50 stands for zero in the data rows.
In the table below, every row is followed by its label. The labels come from one hidden rule.
(54, 58, 34, 43, 52, 64, 45, 43, 60, 50, 34, 39, 56, 59, 51, 57, 44, 42, 66,
 75, 57, 55, 54, 66, 57, 54, 49, 41, 58, 43, 39, 77, 63, 57, 56, 63, 22, 69,
 49, 57, 44, 56, 53, 49, 28, 56, 53, 58) W
(47, 39, 68, 48, 68, 77, 68, 64, 34, 45, 68, 30, 51, 45, 49, 20, 41, 36, 43,
 41, 44, 44, 60, 34, 50, 83, 47, 47, 42, 52, 61, 35, 17, 57, 48, 21, 38, 45,
 48, 39, 30, 51, 43, 58, 42, 47, 52, 34) X
(54, 61, 46, 50, 38, 57, 41, 39, 52, 51, 41, 47, 48, 52, 42, 49, 46, 50, 49,
 66, 42, 51, 39, 71, 45, 43, 43, 51, 58, 52, 50, 52, 61, 51, 56, 67, 53, 68,
 54, 52, 43, 51, 53, 47, 46, 50, 47, 54) Y
(50, 50, 47, 46, 73, 70, 74, 81, 33, 43, 86, 15, 42, 57, 14, 37, 40, 29, 64,
 40, 6, 41, 53, 16, 56, 68, 56, 49, 30, 50, 66, 50, 0, 56, 53, 24, 47, 73,
 36, 57, 9, 55, 39, 64, 18, 49, 40, 25) X
(50, 55, 38, 46, 32, 43, 49, 38, 58, 55, 31, 72, 40, 53, 49, 69, 59, 45, 62,
 51, 57, 41, 42, 48, 51, 32, 47, 58, 54, 51, 56, 61, 69, 56, 56, 77, 33, 50,
 52, 61, 78, 47, 56, 51, 46, 54, 59, 48) Y
(60, 40, 42, 50, 57, 60, 80, 71, 37, 48, 81, 31, 50, 57, 50, 23, 57, 32, 36,
 44, 46, 42, 62, 36, 55, 56, 47, 41, 42, 46, 40, 31, 26, 48, 50, 53, 30, 72,
 56, 43, 44, 56, 44, 51, 42, 49, 48, 48) K
(51, 50, 53, 45, 59, 49, 50, 42, 58, 49, 45, 63, 50, 46, 53, 57, 57, 53, 53,
 46, 44, 37, 44, 48, 47, 53, 57, 53, 58, 50, 47, 63, 35, 50, 49, 9, 50, 31,
 40, 43, 55, 51, 45, 50, 57, 51, 41, 56) O
(50, 60, 42, 54, 41, 38, 31, 54, 49, 57, 52, 51, 55, 50, 49, 41, 48, 51, 51,
 70, 89, 60, 55, 71, 53, 56, 41, 46, 70, 50, 43, 61, 60, 53, 53, 51, 32, 40,
 69, 45, 47, 49, 55, 44, 50, 43, 59, 61) O
(53, 49, 38, 43, 55, 56, 71, 49, 57, 44, 41, 20, 44, 51, 55, 40, 45, 49, 55,
 25, 18, 41, 47, 24, 39, 49, 55, 43, 36, 49, 63, 54, 37, 53, 55, 62, 73, 51,
 41, 51, 26, 48, 42, 55, 49, 57, 32, 50) X
(55, 51, 49, 39, 56, 56, 64, 50, 54, 50, 67, 40, 42, 51, 29, 53, 49, 44, 66,
 52, 42, 37, 54, 44, 44, 65, 56, 48, 42, 49, 53, 58, 34, 49, 47, 46, 87, 64,
 44, 47, 48, 50, 45, 60, 50, 50, 45, 61) X
(58, 57, 31, 56, 32, 41, 9, 36, 58, 63, 21, 67, 55, 50, 52, 63, 43, 50, 46,
 93, 73, 62, 38, 77, 57, 20, 46, 50, 46, 43, 36, 41, 91, 52, 58, 95, 17, 71,
 57, 64, 76, 54, 62, 44, 48, 47, 60, 63) W
(46, 53, 50, 55, 59, 72, 65, 50, 44, 50, 57, 58, 49, 53, 59, 36, 46, 50, 61,
 52, 67, 47, 53, 65, 52, 60, 47, 52, 56, 46, 49, 46, 76, 49, 51, 54, 31, 52,
 53, 45, 49, 49, 50, 54, 36, 48, 60, 43) T
(53, 39, 54, 35, 58, 73, 70, 57, 49, 42, 58, 8, 47, 44, 23, 50, 58, 38, 82,
 11, 32, 40, 55, 49, 44, 48, 72, 51, 19, 43, 70, 57, 25, 42, 57, 10, 54, 33,
 30, 44, 40, 47, 36, 53, 40, 59, 35, 60) X
(49, 58, 42, 54, 26, 32, 25, 36, 59, 55, 17, 28, 51, 50, 57, 71, 63, 46, 49,
 61, 47, 52, 46, 60, 40, 40, 46, 54, 41, 52, 54, 56, 64, 52, 56, 95, 50, 23,
 41, 53, 72, 50, 50, 44, 65, 54, 58, 55) W
(52, 50, 42, 43, 67, 81, 49, 62, 48, 48, 42, 26, 56, 61, 44, 36, 54, 37, 56,
 67, 20, 60, 49, 66, 51, 69, 61, 46, 40, 46, 44, 62, 80, 61, 59, 86, 35, 94,
 61, 64, 9, 55, 54, 50, 29, 49, 45, 75) X
(59, 55, 23, 40, 27, 37, 66, 51, 64, 44, 30, 9, 50, 50, 19, 65, 48, 52, 99,
 36, 31, 30, 51, 50, 49, 59, 58, 38, 28, 43, 50, 69, 74, 59, 52, 72, 24, 53,
 67, 63, 29, 46, 47, 53, 42, 56, 50, 55) X
(48, 59, 50, 68, 50, 33, 36, 46, 46, 56, 35, 48, 52, 53, 63, 43, 51, 56, 22,
 82, 41, 62, 49, 86, 62, 42, 38, 56, 67, 57, 42, 42, 43, 51, 53, 40, 4, 71,
 69, 59, 75, 50, 53, 45, 58, 53, 57, 56) Y
(52, 56, 45, 29, 46, 39, 72, 45, 52, 49, 55, 33, 53, 53, 39, 57, 54, 56, 69,
 31, 19, 37, 47, 37, 36, 53, 62, 53, 23, 45, 70, 42, 52, 48, 52, 50, 72, 56,
 39, 57, 52, 51, 49, 59, 63, 58, 42, 60) X
(51, 52, 65, 52, 45, 32, 10, 39, 45, 50, 21, 72, 49, 49, 49, 63, 49, 59, 49,
 69, 63, 61, 48, 73, 54, 48, 43, 42, 47, 49, 41, 54, 59, 63, 55, 69, 31, 32,
 67, 59, 66, 51, 65, 49, 67, 48, 46, 38) W
(42, 34, 76, 59, 40, 53, 59, 59, 41, 48, 77, 71, 44, 41, 61, 31, 48, 51, 29,
 40, 83, 59, 57, 51, 49, 56, 44, 59, 54, 55, 51, 34, 46, 36, 37, 12, 73, 34,
 49, 41, 45, 43, 47, 49, 52, 47, 54, 29) T
(52, 67, 43, 45, 28, 48, 32, 27, 57, 55, 24, 60, 46, 54, 41, 72, 63, 65, 82,
 58, 21, 54, 36, 62, 47, 31, 49, 54, 38, 48, 41, 58, 99, 52, 53, 69, 52, 40,
 63, 62, 47, 48, 56, 48, 59, 52, 54, 71) W
(50, 40, 67, 50, 52, 53, 78, 60, 46, 45, 55, 77, 50, 46, 54, 40, 62, 68, 6,
 45, 91, 57, 51, 49, 56, 43, 66, 57, 67, 59, 54, 30, 59, 52, 52, 14, 56, 46,
 41, 42, 55, 50, 43, 52, 50, 50, 44, 50) Y
(56, 51, 70, 42, 43, 68, 53, 58, 50, 50, 45, 28, 45, 51, 43, 44, 55, 47, 61,
 59, 47, 46, 54, 22, 47, 55, 59, 50, 43, 50, 43, 51, 48, 46, 51, 49, 38, 41,
 66, 55, 14, 56, 43, 53, 49, 57, 57, 57) K
(53, 44, 59, 59, 59, 68, 50, 71, 44, 44, 56, 75, 58, 44, 64, 41, 43, 50, 34,
 63, 52, 47, 57, 47, 50, 55, 32, 40, 81, 53, 54, 43, 30, 38, 52, 49, 52, 52,
 61, 56, 39, 57, 47, 49, 39, 44, 50, 37) Y
(56, 45, 40, 43, 51, 56, 56, 45, 58, 47, 66, 1, 42, 52, 43, 66, 59, 56, 53,
 55, 0, 44, 43, 38, 44, 58, 50, 37, 38, 45, 59, 69, 41, 45, 47, 46, 53, 65,
 33, 44, 56, 51, 40, 65, 49, 54, 40, 54) X
(44, 50, 41, 51, 35, 45, 39, 43, 57, 54, 39, 51, 50, 50, 61, 45, 57, 49, 46,
 62, 62, 44, 49, 57, 52, 32, 47, 58, 58, 46, 50, 50, 62, 52, 47, 79, 43, 54,
 56, 56, 53, 50, 49, 50, 52, 54, 49, 66) Y
(44, 59, 39, 62, 26, 40, 9, 28, 48, 64, 23, 88, 57, 50, 71, 52, 54, 56, 51,
 62, 66, 71, 48, 73, 64, 35, 40, 55, 69, 56, 42, 46, 67, 49, 48, 62, 36, 51,
 69, 46, 83, 42, 63, 41, 55, 44, 52, 55) O
(50, 52, 38, 54, 63, 60, 41, 58, 43, 52, 52, 31, 56, 49, 52, 34, 41, 31, 50,
 63, 36, 68, 51, 65, 57, 63, 49, 49, 45, 44, 46, 39, 34, 49, 52, 76, 72, 74,
 47, 42, 39, 49, 50, 47, 41, 49, 57, 47) X
(57, 57, 45, 55, 61, 62, 43, 64, 47, 50, 64, 54, 57, 47, 64, 37, 34, 39, 47,
 70, 61, 62, 54, 54, 52, 57, 41, 56, 72, 47, 39, 36, 15, 50, 45, 38, 28, 72,
 57, 43, 21, 56, 56, 45, 28, 43, 64, 47) Y
(51, 49, 29, 50, 51, 60, 46, 55, 62, 49, 58, 34, 50, 50, 33, 73, 52, 55, 74,
 49, 34, 35, 46, 30, 48, 43, 63, 52, 45, 48, 56, 51, 53, 52, 53, 58, 63, 38,
 38, 47, 42, 45, 50, 52, 56, 60, 36, 56) O
(46, 49, 44, 46, 29, 29, 27, 11, 59, 57, 20, 78, 45, 48, 44, 72, 53, 71, 52,
 52, 86, 53, 42, 90, 49, 19, 48, 52, 62, 55, 50, 64, 85, 47, 50, 99, 50, 35,
 63, 54, 82, 42, 59, 51, 45, 56, 52, 73) Y
(48, 49, 60, 50, 46, 44, 32, 53, 53, 46, 35, 39, 46, 54, 59, 66, 50, 58, 85,
 26, 37, 61, 51, 59, 42, 37, 69, 58, 35, 56, 62, 79, 45, 38, 58, 49, 39, 49,
 41, 56, 63, 50, 49, 56, 62, 55, 51, 50) W
(45, 50, 52, 50, 55, 47, 68, 43, 49, 47, 42, 53, 43, 50, 49, 43, 55, 55, 69,
 29, 54, 37, 51, 38, 50, 57, 46, 51, 54, 53, 41, 44, 36, 48, 51, 26, 73, 53,
 37, 52, 66, 56, 43, 44, 41, 47, 53, 49) K
(53, 42, 54, 44, 58, 46, 74, 55, 58, 48, 28, 28, 44, 51, 28, 55, 57, 42, 62,
 29, 27, 40, 56, 25, 34, 43, 61, 52, 26, 50, 68, 68, 63, 53, 49, 7, 99, 41,
 38, 46, 50, 49, 42, 59, 55, 53, 33, 54) K
(48, 34, 67, 47, 54, 62, 44, 46, 56, 50, 40, 41, 42, 44, 47, 53, 47, 56, 51,
 53, 54, 39, 52, 64, 40, 55, 47, 64, 43, 56, 61, 54, 23, 46, 47, 48, 67, 48,
 23, 48, 72, 42, 48, 54, 51, 54, 38, 55) T
(41, 45, 49, 50, 46, 45, 41, 48, 50, 50, 43, 34, 48, 53, 46, 59, 55, 52, 72,
 15, 56, 48, 47, 37, 54, 52, 48, 48, 38, 54, 48, 46, 45, 52, 54, 36, 46, 36,
 47, 45, 47, 51, 46, 54, 40, 52, 46, 58) K
(48, 45, 62, 64, 51, 31, 26, 30, 46, 60, 30, 69, 53, 47, 64, 50, 54, 50, 36,
 73, 92, 51, 48, 63, 44, 34, 51, 55, 61, 58, 44, 39, 93, 45, 43, 66, 44, 22,
 58, 51, 73, 47, 49, 47, 60, 48, 54, 53) Y
(50, 46, 43, 53, 61, 46, 43, 51, 51, 54, 51, 65, 46, 38, 71, 66, 56, 52, 52,
 63, 59, 74, 52, 50, 51, 50, 44, 46, 45, 53, 47, 51, 59, 41, 48, 46, 13, 24,
 61, 51, 73, 54, 57, 45, 53, 42, 44, 33) K
(51, 55, 47, 57, 60, 45, 32, 29, 39, 60, 42, 56, 57, 49, 75, 35, 38, 52, 35,
 66, 72, 77, 48, 69, 52, 53, 32, 50, 73, 46, 43, 36, 41, 49, 46, 35, 3, 81,
 80, 45, 40, 54, 65, 41, 48, 41, 67, 48) Y
(49, 53, 70, 48, 54, 40, 47, 49, 49, 47, 47, 49, 43, 45, 55, 34, 57, 47, 58,
 29, 19, 58, 46, 33, 51, 41, 48, 55, 50, 56, 53, 49, 38, 52, 45, 42, 85, 33,
 52, 50, 52, 46, 42, 54, 33, 48, 46, 51) O
(57, 66, 26, 49, 55, 38, 41, 43, 49, 55, 34, 69, 60, 57, 44, 60, 48, 37, 80,
 66, 43, 63, 45, 56, 48, 41, 39, 37, 40, 45, 36, 63, 53, 53, 57, 68, 41, 66,
 61, 63, 30, 53, 59, 49, 41, 50, 57, 68) W
(43, 41, 57, 41, 53, 48, 60, 41, 51, 48, 52, 50, 54, 51, 55, 50, 50, 50, 20,
 63, 43, 61, 55, 46, 59, 57, 52, 52, 54, 48, 57, 37, 51, 46, 52, 43, 40, 23,
 42, 42, 51, 48, 47, 53, 38, 45, 50, 50) T
(47, 54, 46, 51, 58, 43, 61, 57, 39, 50, 42, 36, 47, 53, 41, 55, 46, 55, 48,
 49, 77, 47, 47, 44, 46, 53, 52, 54, 61, 43, 57, 40, 67, 44, 49, 40, 79, 37,
 38, 55, 54, 46, 53, 48, 51, 48, 44, 40) O
(51, 44, 38, 43, 50, 61, 47, 49, 50, 47, 55, 45, 53, 55, 53, 56, 50, 36, 62,
 74, 20, 38, 50, 59, 49, 59, 50, 39, 39, 41, 60, 45, 30, 59, 56, 72, 42, 65,
 55, 57, 36, 52, 51, 58, 33, 50, 65, 51) X
(50, 51, 47, 51, 44, 32, 42, 38, 60, 53, 44, 74, 48, 50, 68, 53, 66, 68, 81,
 52, 50, 47, 46, 50, 51, 32, 61, 58, 49, 50, 53, 68, 55, 52, 46, 71, 55, 34,
 53, 48, 90, 47, 46, 53, 57, 46, 50, 41) Y
(47, 51, 46, 51, 56, 59, 70, 40, 50, 53, 50, 33, 51, 53, 35, 40, 42, 47, 56,
 39, 25, 39, 53, 50, 49, 51, 54, 49, 61, 50, 42, 40, 40, 46, 49, 81, 41, 52,
 44, 57, 64, 60, 53, 48, 37, 51, 54, 58) W
(47, 41, 56, 44, 61, 95, 72, 67, 45, 38, 75, 35, 47, 50, 36, 33, 45, 43, 53,
 16, 16, 30, 56, 19, 40, 71, 55, 56, 37, 50, 52, 39, 28, 46, 44, 11, 82, 41,
 31, 37, 11, 51, 39, 60, 33, 53, 39, 44) X
(53, 56, 35, 57, 48, 34, 79, 50, 48, 49, 59, 40, 41, 44, 57, 56, 53, 48, 74,
 73, 37, 39, 58, 61, 52, 60, 55, 53, 30, 51, 57, 64, 57, 52, 56, 53, 66, 47,
 52, 56, 16, 53, 46, 58, 48, 56, 28, 44) X
(57, 46, 43, 52, 54, 64, 50, 68, 48, 56, 57, 60, 54, 52, 51, 36, 47, 48, 54,
 74, 80, 53, 45, 83, 62, 57, 28, 49, 64, 51, 45, 55, 69, 49, 50, 68, 21, 65,
 51, 66, 28, 57, 54, 45, 45, 50, 45, 53) W
(46, 38, 68, 56, 71, 65, 73, 48, 59, 50, 56, 63, 42, 43, 47, 32, 56, 49, 42,
 28, 32, 43, 49, 39, 41, 57, 55, 44, 44, 52, 51, 46, 42, 42, 47, 21, 67, 38,
 51, 41, 58, 45, 41, 48, 55, 50, 40, 43) T
(49, 50, 50, 53, 63, 58, 50, 55, 54, 46, 52, 30, 48, 53, 33, 56, 56, 50, 45,
 55, 51, 30, 47, 75, 44, 46, 52, 42, 43, 49, 51, 45, 47, 42, 48, 56, 44, 39,
 44, 45, 59, 52, 56, 52, 41, 47, 51, 56) K
(54, 48, 61, 45, 45, 62, 51, 52, 51, 50, 57, 43, 45, 49, 47, 61, 44, 43, 55,
 37, 42, 43, 53, 33, 47, 52, 57, 59, 43, 58, 59, 54, 53, 51, 47, 57, 67, 44,
 36, 40, 54, 44, 53, 53, 50, 48, 47, 54) T
(50, 44, 42, 62, 53, 56, 56, 57, 47, 52, 50, 83, 46, 46, 41, 64, 55, 59, 30,
 19, 31, 67, 50, 71, 49, 49, 44, 54, 49, 56, 58, 43, 46, 54, 39, 38, 62, 22,
 50, 56, 90, 43, 38, 51, 53, 55, 47, 51) O
(49, 58, 49, 50, 43, 47, 55, 53, 55, 53, 55, 59, 56, 57, 59, 49, 44, 51, 59,
 52, 66, 47, 48, 48, 48, 52, 47, 45, 37, 51, 49, 54, 60, 50, 54, 56, 38, 35,
 52, 58, 74, 48, 57, 47, 39, 51, 47, 56) X
(53, 54, 48, 49, 44, 67, 45, 35, 56, 43, 56, 44, 57, 53, 29, 57, 47, 36, 57,
 57, 34, 39, 53, 50, 50, 51, 53, 39, 39, 46, 49, 59, 59, 60, 53, 36, 42, 70,
 52, 65, 59, 54, 46, 54, 28, 56, 44, 63) K
(44, 39, 56, 51, 49, 30, 32, 39, 55, 47, 59, 51, 47, 48, 34, 62, 56, 54, 48,
 38, 53, 37, 50, 18, 45, 45, 61, 58, 54, 53, 52, 59, 55, 46, 49, 56, 94, 38,
 47, 54, 74, 44, 47, 54, 65, 52, 43, 53) O
(44, 55, 56, 51, 46, 28, 55, 38, 57, 55, 37, 58, 49, 46, 64, 60, 52, 59, 72,
 49, 40, 55, 44, 61, 51, 35, 39, 59, 50, 56, 47, 50, 45, 46, 46, 69, 50, 29,
 48, 52, 77, 43, 56, 46, 60, 48, 42, 56) O
Which column or columns does the hidden rule look at? Columns are counted from 0, in order:
25 28 41
Which label does each new row get?
(46, 53, 56, 55, 54, 63, 63, 49, 54, 43, 44, 31, 46, 47, 32, 59, 50, 43, 37,
 40, 54, 33, 53, 32, 50, 65, 61, 48, 50, 53, 70, 42, 29, 45, 44, 43, 67, 58,
 46, 47, 41, 53, 49, 49, 49, 54, 41, 43) ~ X
(53, 51, 35, 36, 61, 77, 67, 62, 57, 49, 66, 31, 51, 58, 35, 37, 37, 42, 52,
 76, 53, 66, 52, 25, 50, 68, 50, 41, 39, 48, 50, 46, 30, 52, 55, 23, 38, 50,
 49, 54, 17, 55, 51, 51, 30, 51, 55, 55) ~ X
(50, 57, 43, 48, 55, 84, 39, 57, 45, 54, 61, 43, 62, 49, 57, 24, 39, 40, 40,
 72, 66, 65, 50, 70, 70, 59, 32, 48, 63, 44, 33, 41, 55, 52, 51, 59, 0, 92,
 69, 54, 32, 58, 59, 43, 45, 44, 71, 46) ~ W
(56, 45, 64, 46, 67, 76, 63, 64, 46, 44, 79, 35, 60, 52, 45, 40, 46, 36, 66,
 43, 30, 41, 45, 34, 46, 64, 52, 45, 37, 41, 50, 47, 41, 57, 50, 27, 44, 42,
 39, 55, 8, 52, 41, 57, 49, 51, 53, 61) ~ X
(50, 43, 48, 50, 60, 52, 42, 50, 61, 42, 54, 57, 41, 50, 53, 43, 49, 52, 52,
 39, 31, 54, 57, 37, 41, 62, 63, 53, 39, 50, 54, 48, 42, 48, 54, 57, 54, 44,
 54, 49, 63, 44, 48, 51, 56, 50, 32, 45) ~ T
(45, 42, 74, 51, 50, 32, 71, 54, 51, 50, 37, 29, 43, 43, 56, 49, 48, 54, 51,
 17, 44, 39, 59, 24, 43, 40, 56, 53, 49, 57, 62, 53, 44, 41, 44, 23, 55, 51,
 40, 48, 52, 45, 34, 51, 57, 51, 43, 45) ~ O
(54, 58, 36, 39, 48, 44, 46, 36, 65, 50, 28, 54, 56, 53, 35, 54, 57, 50, 67,
 55, 44, 44, 51, 67, 47, 36, 46, 44, 36, 47, 50, 72, 72, 57, 54, 74, 73, 58,
 53, 57, 50, 48, 54, 51, 66, 58, 47, 65) ~ W
(52, 49, 47, 50, 45, 62, 49, 64, 42, 50, 34, 30, 60, 53, 51, 47, 46, 43, 81,
 59, 49, 50, 52, 39, 49, 32, 50, 52, 76, 47, 44, 49, 60, 54, 57, 35, 79, 70,
 57, 52, 76, 53, 55, 53, 50, 45, 47, 55) ~ Y
(46, 45, 36, 64, 28, 34, 40, 44, 45, 53, 60, 49, 52, 41, 46, 66, 48, 59, 39,
 58, 54, 63, 46, 33, 56, 38, 45, 54, 47, 45, 44, 58, 73, 48, 50, 63, 14, 63,
 58, 46, 65, 45, 54, 51, 54, 54, 49, 34) ~ O
(48, 50, 57, 48, 41, 37, 54, 42, 53, 47, 49, 44, 51, 54, 66, 63, 48, 46, 49,
 59, 49, 46, 46, 40, 51, 41, 58, 53, 52, 45, 57, 50, 63, 53, 47, 78, 65, 65,
 45, 59, 73, 46, 50, 50, 48, 53, 43, 52) ~ O
(49, 66, 51, 56, 47, 35, 31, 39, 40, 57, 39, 68, 53, 55, 67, 39, 43, 52, 45,
 92, 68, 54, 50, 72, 70, 30, 25, 56, 75, 47, 39, 59, 79, 45, 46, 62, 13, 64,
 59, 43, 38, 53, 59, 38, 40, 44, 77, 40) ~ Y
(49, 37, 63, 40, 50, 49, 66, 50, 48, 43, 61, 39, 27, 42, 43, 63, 57, 55, 72,
 42, 13, 26, 55, 11, 42, 54, 76, 43, 26, 51, 59, 48, 38, 47, 49, 8, 99, 47,
 41, 53, 59, 48, 40, 56, 43, 54, 47, 64) ~ X
(51, 46, 41, 45, 41, 54, 48, 65, 44, 46, 48, 81, 58, 55, 55, 44, 41, 53, 51,
 39, 65, 58, 46, 62, 58, 54, 38, 56, 44, 48, 42, 59, 35, 49, 50, 79, 33, 64,
 71, 45, 72, 55, 49, 44, 55, 45, 52, 42) ~ K
(39, 47, 83, 66, 46, 37, 44, 59, 40, 48, 55, 86, 44, 48, 41, 57, 46, 59, 41,
 44, 76, 60, 49, 40, 56, 43, 41, 51, 65, 57, 55, 41, 27, 46, 44, 22, 9, 43,
 43, 44, 52, 49, 53, 50, 55, 51, 37, 47) ~ Y
(58, 54, 44, 49, 53, 66, 53, 48, 50, 46, 29, 28, 58, 58, 29, 44, 54, 55, 47,
 57, 61, 56, 45, 61, 54, 59, 43, 50, 29, 42, 50, 62, 35, 46, 52, 60, 33, 51,
 49, 50, 49, 53, 55, 52, 51, 51, 63, 56) ~ X
(49, 49, 36, 56, 27, 17, 47, 33, 55, 59, 13, 73, 56, 48, 53, 53, 66, 57, 47,
 58, 66, 54, 41, 63, 42, 43, 45, 61, 71, 55, 52, 77, 66, 57, 50, 91, 29, 54,
 48, 53, 73, 48, 56, 38, 38, 48, 57, 57) ~ Y
(44, 50, 54, 58, 47, 4, 45, 44, 52, 58, 56, 63, 56, 45, 91, 33, 44, 52, 19,
 45, 90, 64, 41, 61, 56, 40, 39, 57, 61, 55, 45, 44, 53, 40, 40, 60, 44, 39,
 65, 52, 74, 49, 57, 43, 59, 44, 53, 56) ~ Y
(45, 42, 48, 58, 33, 42, 30, 57, 45, 53, 37, 69, 49, 48, 75, 47, 52, 46, 50,
 60, 74, 52, 48, 52, 43, 48, 53, 52, 74, 51, 46, 34, 44, 40, 42, 4, 29, 54,
 51, 47, 58, 44, 54, 50, 68, 46, 58, 30) ~ O
(50, 43, 44, 60, 54, 45, 46, 49, 49, 56, 47, 66, 47, 55, 55, 62, 44, 52, 51,
 48, 61, 45, 41, 72, 52, 33, 51, 56, 60, 44, 43, 74, 55, 59, 51, 45, 46, 39,
 53, 40, 44, 52, 50, 52, 56, 55, 51, 40) ~ Y
